[[23, 13, 12, -5, 30],
[19, -54, -12, 8, 73],
[-41, 27, 10, 2, -24],
[34, -13, -62, -16, -33],
[2, -28, -46, 13, 3]]
->
[[23, 13],
[19, -54],
[-41, 27]]

[[48, -39, 39, -69, -38],
[34, -27, 6, -62, -25],
[36, -43, 79, -66, -43],
[14, -10, -31, -34, -10],
[33, -30, 14, -64, -29]]
->
[[48, -39],
[34, -27],
[36, -43]]

[[1, -10, 5, 47, 3],
[-11, 0, 5, 1, 12],
[31, -5, 14, 67, -26],
[5, 21, 14, -27, -13]]
->
[[1, -10],
[-11, 0],
[31, -5]]

[[4, 7, 23, 12],
[48, 50, -35, 80],
[-36, 1, -13, 3]]
->
[[4, 7],
[48, 50],
[-36, 1]]

[[-5, 23, -36, 11],
[74, 0, 32, 17],
[-27, -18, 44, 24],
[72, 14, -22, -24]]
->
[[-5, 23],
[74, 0],
[-27, -18]]

[[74, 58, -31],
[0, -12, 60],
[76, 49, 23],
[-62, -82, 68],
[66, -74, 35]]
->
[[74, 58],
[0, -12],
[76, 49]]
---
[[-33, -29, -32, 61, -2],
[8, -13, -4, 18, 3],
[65, -9, 36, -40, 28],
[0, -2, -15, 25, -16]]
->
[[8, -13, -4],
[65, -9, 36]]

[[-34, 23, -41, 0],
[25, 69, -35, -19],
[-68, -10, -1, -2],
[-26, 14, -43, -20]]
->
[[25, 69, -35],
[-68, -10, -1]]

[[6, 28, -28],
[-14, -9, -57],
[-36, -14, 21],
[0, 19, -63]]
->
[[-14, -9, -57],
[-36, -14, 21]]

[[-49, 29, -3, 40],
[-39, -16, -13, 45],
[-19, 61, -76, 7]]
->
[[-39, -16, -13],
[-19, 61, -76]]

[[68, 4, -18, -4, -27],
[-9, 0, 1, -3, 22],
[-24, 0, 4, -19, 35],
[41, -2, -6, 17, -1],
[5, -3, 8, -30, 5]]
->
[[-9, 0, 1],
[-24, 0, 4]]

[[0, -19, -79, -18, -87],
[54, 37, -11, 32, 18],
[15, 3, -12, -3, 16]]
->
[[54, 37, -11],
[15, 3, -12]]

[[38, 9, -12, -4],
[-51, 1, 70, 19],
[10, -4, 14, -6],
[23, 15, 1, 7],
[-6, 5, 27, 8]]
->
[[-51, 1, 70],
[10, -4, 14]]
---
[[-75, -46, 14, -43],
[-62, -31, 15, -33],
[-2, 0, 2, -2],
[-39, -26, 9, -22]]
->
[[-31, 15],
[0, 2]]

[[36, 46, 19],
[18, 70, 8],
[9, -9, 21],
[31, 58, 18],
[-30, 30, -20]]
->
[[70, 8],
[-9, 21]]

[[14, 16, 59, -37, -69],
[-41, 12, 47, -36, -72],
[76, 12, 47, -21, -35]]
->
[[12, 47],
[12, 47]]

[[83, -40, 25, -22],
[21, 24, 35, -40],
[-22, 24, 3, -7],
[-42, -18, -45, 51],
[-78, 34, -26, 24]]
->
[[24, 35],
[24, 3]]

[[-23, 77, -33, -30, -5],
[-23, -4, -33, -30, -5],
[-23, -32, -19, -23, -5],
[-23, -52, -9, -14, -5],
[-23, 72, -33, -30, -5]]
->
[[-4, -33],
[-32, -19]]

[[-45, -24, 69],
[-2, 3, 3],
[0, 11, 6]]
->
[[3, 3],
[11, 6]]
---
[[-3, 5, -16, 11, 78],
[58, -63, -46, -18, 78],
[-61, 18, 49, 28, -52]]
->
[[5, -16],
[-63, -46]]

[[37, 34, 51, -66, 9],
[36, 29, 52, -60, 8]]
->
[[34, 51],
[29, 52]]

[[-53, 76, -84],
[-12, -8, -56]]
->
[[76, -84],
[-8, -56]]

[[-18, 5, -49, -59],
[-26, 48, -55, 0],
[45, -30, 65, -8]]
->
[[5, -49],
[48, -55]]

[[10, -2, 14, -3, 19],
[20, -48, 15, 83, -31],
[-20, 6, -32, 0, -51],
[18, -21, 21, 28, -5]]
->
[[-2, 14],
[-48, 15]]

[[24, 63, 10, 45],
[8, 51, 3, 43],
[-62, -61, 5, 29]]
->
[[63, 10],
[51, 3]]

[[68, 29, 18, 15, 64],
[77, 57, 19, -1, 19]]
->
[[29, 18],
[57, 19]]
